In the rows, zero is written as 128.
A state moves one step at a time under one of 7 hidden systems, and each row is a state written as 20 numbers. Each run below is a few steps of one system.
path 1, Lumu, 10 rows:
[[168 164 161 144 124 205 116 158 140 154 141 150  98 117 159 125  84 135
  160 142]
 [ 81 159 155  83 158  94 187 113 153 118 136 132 106  87 106 126 142 171
  118 109]
 [134  71 138 145 156 147 140 118 133 120 154  48 187 155 129 133 100 116
  137 116]
 [166 149 135  91  84 177  96 146  73 114 168 146 124 115 103  99 171 141
  138 139]
 [ 63 163 105 127 109  62 144 118 133 116 138 171 167 122 106 165  90 112
  111 151]
 [138 111  95 141 155 199 117 110 112 106  78 109  99 146 136 175  93  98
  166 102]
 [140 144  82 118 114  94 125 128 107  97 116 124  98 119 144  80 192 178
   88 104]
 [131 114 125 125 119  77 122 156 159 154  92 116 171 193 147 123 104  86
  101 167]
 [146 100 169 143 138 155  87 130 120 155 105 169  69 104 102 143 170  92
  171 125]
 [107 145 123 183 124  77 143 114 158 139 166 152 120  81 175 107 105 174
  122 127]]
path 2, Netu, 10 rows:
[[132 100 152  98 108  92 136  78  93 118 123 148 149 108  71 103 185  96
  100 122]
 [121 126  90 195 138 128  77 137 122 118 162 149 152 143 161 148  96 116
   91 158]
 [120 161 114  85  87 172 141 124 115 130  82 143  72 142 129 166 121 165
  187 117]
 [104 103 128 146 146  57 170  90 157 113 101 108 146 127 106 108 156 131
   77  87]
 [178 103 114 152 164 177  77 177 129 128 129  85 127 167 164 117 124 105
  123 142]
 [124 163 166 104  67 117 131 165 134 158 133 169 103 118  99 123 179 168
  169 132]
 [ 94 111 138 167 145  69 164 100 169 144 121 129 170 110 130 140  66  83
  135 126]
 [174 128 139 119 180 221 112 121 107 109 135 115  78  99 140 119 115 118
  140 116]
 [ 99 164 137  82 111  79 150 147 132 120 176 124 135 116 128 103 161 198
  102 147]
 [124  83 122 104 126 111 124 100 106 132 112 105 181 163 123 147  86  57
  146 162]]
path 3, suzak:
[[103 182 121 126 102  84 135 181 121 106 176 159 166  95  84 103 150 129
  114 129]
 [120 143  95 155 131 137 140 146 125 114 138 115 167 114 138 141  44  77
  181 128]
 [152 164  92 109 160 162 134 114  96  87 110 143  71  70 132  97 131 119
  130 101]
 [128 132  77  87 153  78 125 124 113 112 136  93 133 141 190  95 117 144
   92 172]
 [170  77 132  91 112 136  99 102  88 156  99 119 104 139 151 120 133  87
  187 158]
 [130 125 142 148 105  90 101  71 121 152 126 196  98 106 150 112 156 144
   83 154]
 [ 96 104 149 144 144 136 122 114 172 162 109 115 113 181 172 188  89 160
  128 150]
 [125 104 178 116 125 141 152 116 153 138  89 117  89 136  85 142 187 160
  141  77]
 [124 118 159 165 119  96 134 156 165 134 162 112 190 159 104 108 154 149
   64 119]
 [132 143 168 136 118 187 120 191 138 138 151 130 150 138  86 161 108 107
  184 129]]
path 4, Vuf (10 x 20):
[[107 141 133 188  91 123 128 113 148 155 145 169 150 116 148 162  52 120
  171 144]
 [139 175 154  96 179 178 178 128 153 117 106 121  91  98 128 119  93 123
  133  96]
 [ 92 103 137 118 175  72 145 144 148 110 164  76 149 125 116 116 175 163
   89 115]
 [161  95 119 108  75 150 108 141 100 138 146  84 177 186 137 123 125 133
  157 158]
 [138 170 132 120  72 152 116 105  83 115 139 207 127  86  86 124 138 112
  133 132]
 [ 80 142  84 172 184 116 128 120 138  97 126 142 125 106 139 173  74 104
  116 120]
 [150 123 100  87 159 145 154 140 134 113  82  63  81 145 166 102 140 162
  148 100]
 [140 100 136 121  95  58 122 115 125 138 121 132 153 149 117  81 195 134
   73 135]
 [139 109 143 149 116 153  68 147 120 158 127 162 135 166 129 162 109  78
  141 177]
 [114 159 144 141 121 147 135 120 132 142 130 180  64  64 133 141 115 150
  196 115]]
path 5, suzak (10 x 20):
[[172 107 118 107  82 152 138  76  99 137 136  98 159 146 176  96  88 137
  143 150]
 [139 125 146  80 141 157  94  74  90 126 107 175  97 135 115 145 145 101
   79 162]
 [ 64  88 112 146 132  81  95 103 130 129 146 133 115 149 140 188 152 175
  129 146]
 [144 105 125 159  62 152 143 111 145 142  75 111 127 179 124 147 133 163
  163  83]
 [137 158 151 132 132 123 135 160 163 123  85 159 131 163  88 122 169 114
   48 109]
 [ 91 120 139 156 162  95 110 212 167 140 153 113 138 138 110 159 139 119
  166 136]
 [145 153 139 162  86 132 172 148 144 134 139 134 135  78 110  95 116 132
  201  80]
 [147 179 134 119 171 146 158 137 140 104 141 131 150 105 140  82  77 100
   64 130]
 [116 120 125  71 201 147 112 151  93 110 166  89 104 102 135 138 124 115
  166 162]
 [140 109 110 107  77  99 140  69  74 121 157 123 139  88 142  86 139 150
  163 132]]
path 6, fel:
[[136 157 172 122  84 160 108 170 123 155 191 158 149 120 116 135 115 140
  167 166]
 [ 74 150 115 134 127 118 158  95 113 111 169 148 145  69 117 158  68 124
  178 127]
 [138 117  83 127 175 190 132  96  94  70 131  77 127 124 130 136 109 129
  115  89]
 [142 151  90  77 120 129 110 169  96  91 137 102 148 163 123 100 176 152
   72 139]
 [111 114 100 113  73  54 117 130 107 132  96 157 163 153 102 130 147  77
  136 153]
 [148 124 109 189 109 136 101 104 119 128  77 187  93 106 121 140 137  84
  145  97]
 [132 179 109 146 155 125 141 147 171 126  91 144  75 127 175 116 116 162
   92 113]
 [113 105 159  71 172  86 163 135 168 154  86  80 106 157 143 123 137 131
  128 138]
 [159  61 197 145 137 121 105 125 137 171 155 114 134 118 115 102 174 112
  141 138]
 [141 150 163 160  86 156 112 136 140 166 188 165 145 114 157 127  86 151
  153 163]]
path 7, vif, 10 rows:
[[171 164  99 137  88 103 127 142 122 127 123 148 126 127 169  52 154 153
   72 132]
 [137 108 148  78 146 117 106 141 132 155  94 130 134 171 135 140 109  56
  124 190]
 [108  83 152 147 116 102 111  84 119 154 137 154  82  84 125 150 165 147
  194 126]
 [142 153 135 162 115 127 156  93 158 138 149 133 152 121 183  97  69 167
   84 134]
 [125 137 181  52 168 178 135 138 141 130 114 113 111 164 103 153 135 134
  102 143]
 [ 80  80 130 161 136  77 113 130 128 120 175 104 145 126 105 148 182 168
  139 115]
 [148 145 118 174  85 183 143 134 126 117 158 109 187 140 138 131  61 137
  156 108]
 [113 195 141  83 135 153 146 150 121 100 113 177 108 109  71 142 140 118
  108 115]
 [ 93  99  74 159 188  61 120 147 139 101 110  93 129 125 135 138 138 101
  121 108]
 [196 124  98 131  86 182 128 145 102 125 104  90 116 140 153  92 127 134
  186 103]]
path 8, Vuf (10 x 20):
[[159 107 128 112 122 161 126 170 113 128 136  76 100 120 130 107 159 147
  216 102]
 [140 152 124 147  75  69 148 113 120 127 161 161 180  98 133  63 126 127
   92 138]
 [130 134 126  90 184 165 102 135 104 112 123 132 132 134 128 155  81  56
  113 174]
 [116 111 109 120 152 126 115 103  96 109 148 119  65  72 139 130 168 170
  177 110]
 [140 115 105 157 103  98 148  76 138 129 123 113 170 156 178 100  91 147
   74 132]
 [150 143 153  67 149 182 101 135 116 128  90 146  91 167 114 143 154 112
   80 150]
 [ 66  95 129 171 115  78 105 116 135 138 145 152 106 115 112 181 167 168
  164 121]
 [158 134 133 170  91 161 158 123 167 148  94 109 149 161 162 126  63 135
  155 105]
 [131 179 169  85 151 133 153 168 151 122 116 152 106 114  84 104 168 129
   85 115]
 [ 75  85 127 149 151  70 116 160 144 133 163  92 167 140 115 160 131 118
  164 144]]
path 9, Lumu (10 x 20):
[[154 123 137 188 113 148 125 163 158 114 110 122 145 148  82 117 180 137
   99  63]
 [127 168 130 174 124 115 117 236 165 133 149 135 148 129 112 115 137 124
  138 117]
 [120 153 136 122 140 110 161 179 151 137 110 130 117  85 104 120 110  80
  206 108]
 [146 120 114 133 183 113 146 119 115 104 146 106 123  56 136  78 112  83
  147 108]
 [146 129 105  69 168 122 116 138  90 116 168  95 131 109 175  88 110 113
  130 183]
 [111  99 131  47 120  95 120  73  81 135 124 134 123 123 132 134 127 102
  150 186]
 [118  89 117 141 115 130  97  33  92 125 132 156 130 128 147 158 112 122
  106 154]
 [126 146 114 125 103 168 104  97 123 130 115 149  98 173 167 161 122 194
   85 145]
 [105 125 143 121  99 113 147 119 165 138  74 127 120 193 116 166 162 179
   98 103]
 [147  96 157 205 110 144 117 151 168 142 110 120 148 167  96 138 163 135
  113  77]]
path 10, vif (10 x 20):
[[120  98 130 158 132 155  88  66  91 114 124 182 119 115 101 173 131  89
  114 130]
 [ 98 162  88 153 121 128 116 118 139 121 113 153  83 135 179 168 103 190
  126 132]
 [132 131 129  94  99 116 178 119 160 136  55  96 139 193 127 128 129 151
  112 102]
 [149  82 166 174 131 134  92 156 148 144 118 131 131 154  88 128 199 112
  105 106]
 [119 150 141 178 108 115 107 197 159 163 174 147 135 119 152 137 103 143
  181 157]
 [116 163 165  87 125 113 203 123 153 142 119 131 137  90 110 114  81 109
  175 116]
 [138 109 150 133 216 131 133 117 128 100 147 107 113  75 111  90 158 109
   83 103]
 [143 125  93 105 155 150  94 169  94 111 182  77 127 134 174 104 129 158
  139 164]
 [123 130 117  64  63 114 145  93  73 113 137 136 170 132 100 121 124 117
  153 154]
 [108 109 111 168 144 135 104  61  96  98 121 179 131 106 104 161 115  81
   88 120]]
path 11, Netu:
[[171 144 128 177  53 162 117 142 119 139 112 174 134 122 106 118 131 110
  165 101]
 [ 89 192 124 156 153 104 165 158 183 120 110 159 114 105 124 147  89 132
  115 101]
 [125  96 121  91 204 135 148 138 132 117 109  57  95 113 140 126 122 114
  172 112]
 [179 118 140 103 114 106 118 138 101 131 165 117 137 100 136  44 185 131
  109 142]
 [120 156 134 120 105  99 107 150 130 155 146 178 158 144 143 134  85  90
  119 205]
 [ 90 115 142 121 138 147 120  65 109 131 113 175  81  97 115 191 110 118
  174 129]
 [124 119 104 149 142 122 153  63 128 103 143 102 121 114 167 107 125 190
   84 100]
 [158 133 119  71 128 166 127 149 124 116 103  83 145 205 143 119 134 143
   78 146]
 [105  95 158 136 102 110  94 150 124 139 132 149 141 154  62 164 198 120
  132 125]
 [125 114 110 226  88 119 124 127 150 139 139 140 151 123 141 147  87 130
  174 104]]
path 12, fel, 10 rows:
[[ 98 129 180 110 148 130 123 145 132 123 154 154 106 101  61 149 196 142
  124 111]
 [112 102 104 205 102  86 126 131 152 137 157 104 180 144 159 131  93 147
  144 123]
 [165 160 140  81  96 211 154 137 109 121  96 123 108 131 108 125 113 127
  179 104]
 [ 92 155 131 142 179  86 136 163 140  98 171 139 152  82 100 112 140 114
   75 123]
 [137  84  82 127 121 127 106 140 113 130 105  76 139 173 168 144  97 104
  187 147]
 [167 160 141  85 104 146 130 119  86 114 128 163  92  76 104  72 178 129
  126 117]
 [102 137 110 157 159  75 116 120 149 126 130 154 162 140 152 138  80  92
   59 167]
 [128  94 120  93 134 161 103 112 106 137  81 119  59 153 141 174 144 138
  191 133]
 [137 135 148 144 119  86 152  96 139 125 154 144 128  90 129  70 173 172
   68 106]
 [126 111 148 131 121 146 126 129 160 154 101 118 165 203 143 170  72 104
  112 157]]
path 13, nivig:
[[118 123 125 161 174 165 142 153 128  93 152  97 120  84  91 139 134 126
  175  67]
 [156 170 109 108  88 127 148 161 112 104 174 103 171 119 127  63 141 166
  105 123]
 [141 128 118  86 122 119 113 150  99 122 112 132 171 159 108 123 114  42
  120 171]
 [116 117  88 157 155 112  78 121  86 104 127 168  86  78 122 138 150  83
  143 129]
 [142 175  71 126 104 115 146 107 116 114 115 140 105 113 201  98  87 169
  121 136]
 [139 125 134  55 147 128 154  97 137 127  48 112 104 172 134 126 132 111
   89 136]
 [102  63 134 156 170  80  85 120 143 139 123 115  98 141 133 149 197 147
  105 130]
 [144 109 152 167  73 142 117 119 148 175 147 131 118 143 178 132 111 187
  175 141]
 [117 150 204 108 117 148 173 101 163 154 110 166 130 121  91 148 101 120
  123 121]
 [ 84 118 149 160 206 127 143 160 166 110 166  87 139 114 101 157 127 140
  121  97]]
path 14, nivig (10 x 20):
[[ 96 112 184 144 172 121 108 188 167 151 154 128 140 137  89 166 142 103
  137 144]
 [125 123 129 160 107 135 136 147 118 128 182 114 132  71 118 122 122 146
  224 105]
 [161 176 140 112 102 149 174 116 117 109 152 134 181 101 111  71  89 113
   94 121]
 [119 144 111  84 199 139 106 169 106  93 135 116 136 133 107 138 126  70
   88 157]
 [115 106  63 118 116 100  94 124  67 101 143 119 109 105 138 129 161 136
  173 136]
 [160 142  88 136  64 121 132  70 100 124  95 162 142 139 164  98  97 124
   91 140]
 [119 144 126 107 179 139 111 126 146 127  64 158  80 159 139 164 125 103
   73 144]
 [ 87  99 107 134 143  83 126 136 146 134 105 101  74 133 149 159 169 180
  174 110]
 [166  98 157 155  67 120 157  94 156 163 111 106 145 156 152  93 130 163
  136 106]
 [135 129 210 128 155 152 120 149 174 163 135 155 127 142 105 137 134 111
   90 142]]

Which system made each run below?
path 15 (2 x 20):
[[167 138 166  79 130 137 129 135 116 161 127 149  93  85 143  89 111  85
  185 166]
 [118 125 153 133 194 116 112  95 120 132 180 156 113  65 157 116  94 107
  106 174]]
	fel
path 16 (2 x 20):
[[119 154 139 152 115 164 166  70 121 102 132 163 128  77  94 142 102 139
  135  75]
 [110 150  93 116 178 155 136 134 127  75 139  83 146 155 139 139 113 153
   58 117]]
	suzak
path 17 (2 x 20):
[[ 77 161 117  87  85  50 136 118 127 138 112 182 124 130 121 149 129 135
  124 167]
 [118  72 127 176 142 116 131  60 133 127  75 131 108 123 119 160 128  95
  139  87]]
	fel
path 18:
[[115  96 149 126 165  90 126  80 157 142 117 116  99 141 164 122 157 174
   64 136]
 [140  76 181 118 117 154 116 137 154 171 128  85 132 189 135 145 154 164
  146 139]]
	suzak
path 19 (2 x 20):
[[115 128 131 140 105 168  90 189 134 146 148 118 123 167 132 183 124 156
  191 149]
 [111 164 129 120  76  90 187 102 138 125  84 167 129 101  84 122 133 127
  150  81]]
	suzak
path 20, 2 rows:
[[131 200 152 108 106 140 161 141 154 128 110 172 155 144 111 122  97 114
   68 134]
 [ 87  94 138 123 206 106 113 155 153 123 100 112  91 130  98 173 158  98
  142 118]]
	vif
path 21, 2 rows:
[[132 180 132  98 121 125 162 103 143 146 126 149  99 101 188 108  69 162
  132 157]
 [103  98 170  76 208 134 146  79 134 122 121 102 116 123 114 153 119 108
   99 142]]
	fel
path 22:
[[142 139 165 101 146 153 140  85 115 139 103 177  84  71 118 128 101  74
  161 136]
 [107 120 126 160 212 129 100 115 140 113 168 123 100 102 170 134 118 151
   72 144]]
	fel
path 23, 2 rows:
[[164  88  89 166  90  96 123 136 126 131  82  95 169 169 144 101 132  92
  135 110]
 [176 164 128 121 116 135  89 175 115 142 104 186  94 115 128  91 158  86
  111 151]]
	Vuf
path 24 (2 x 20):
[[107  97 169 115 122 126 177 123 160 136 152  59 172 156 114 137 124 177
  146 103]
 [161 119 171 128 111 183 131 129 111 110 154 124 172 131  61 115 158 109
  108  99]]
	suzak
path 25 (2 x 20):
[[108 140 124  89 132 124 154 134 132 104  82 118  88 131  83 137 189 160
  131  74]
 [133  94 110 176 105  64 126 157 159 141 131  88 178 170 150  99 149 144
  106 123]]
	nivig
path 26, 2 rows:
[[ 94 135  76  78 156 117 120 125 108  86 104 100 114 167 136 158 149 163
   82 132]
 [132  81 110 116  85  69 123 106 112 126  90 115 146 168 102 113 197 128
  109 114]]
	fel
path 27:
[[154 133 128 160  80 123 168  94 117 104 130 132 180 104  87  82 131 117
  107  77]
 [140 168 113 133 167 180  93 172 120  98 155 134 146 149 133 139  98 102
   75 152]]
	suzak
path 28:
[[120 112 126 109 129  99 188 108 156 146  74  94 132 129 143 129  75  96
  186 113]
 [179 112 168 138 167 146 129 149 137 124 140 108 125 105 104  64 187 114
   83 100]]
	Vuf
path 29 (2 x 20):
[[ 94 129  80 140 159 158 118 151 110  76 144  87 169 153 105 179 107 116
  125 109]
 [149 152  59 104  78 138 136 147  89  90 101 104 112 133 128 105 157 158
  166  94]]
	Vuf
path 30, 2 rows:
[[134  96 119 153 152 135 136 144 160 135 112  62 171 183 159 143  73 104
  141 129]
 [168 158 157  74 104 161 132 159 107 129 135 138  95 108 102  80 188 152
  141 117]]
	Vuf
path 31, 2 rows:
[[117 182 113 101 143 128 136 187 121 114 130 145 140 106 108 132  85  65
  162 145]
 [120 135  84 141 164  93 141 119 104  98 144 128 111  48 141 100 109  96
  165 114]]
	suzak
path 32 (2 x 20):
[[132 117 101 112  95 101 121 134 111 127  67 146  73 116 108 126 188 122
  178  97]
 [160 140 127 182 131  87 145 122 167 137  97 151 132 113 150  70 125 102
   70 107]]
	fel
path 33, 2 rows:
[[182 125 144 137 133 150  89 106  99 126 152 160 121 110 142  74 160 122
   58 149]
 [ 83 136 123 111 148 113  89 108 121 138 151 166 100 135 166 179 104 148
  114 194]]
	Vuf
path 34 (2 x 20):
[[139 108 133 112 179  98 102 169 153 160 100 112  62 130 177 114 156 125
  150 152]
 [157 103 178 105 122  87 140 102 143 180 134 128 112 104 169  72 133 130
  139 163]]
	fel
path 35, 2 rows:
[[101 157  89  77 103  92 127  86  90 100 101 169 113 135 118 138 153 142
   75 148]
 [109  66  82 158 132  98  91 118 127 126  88 102 138 181 147 172 123 103
  144 135]]
	suzak
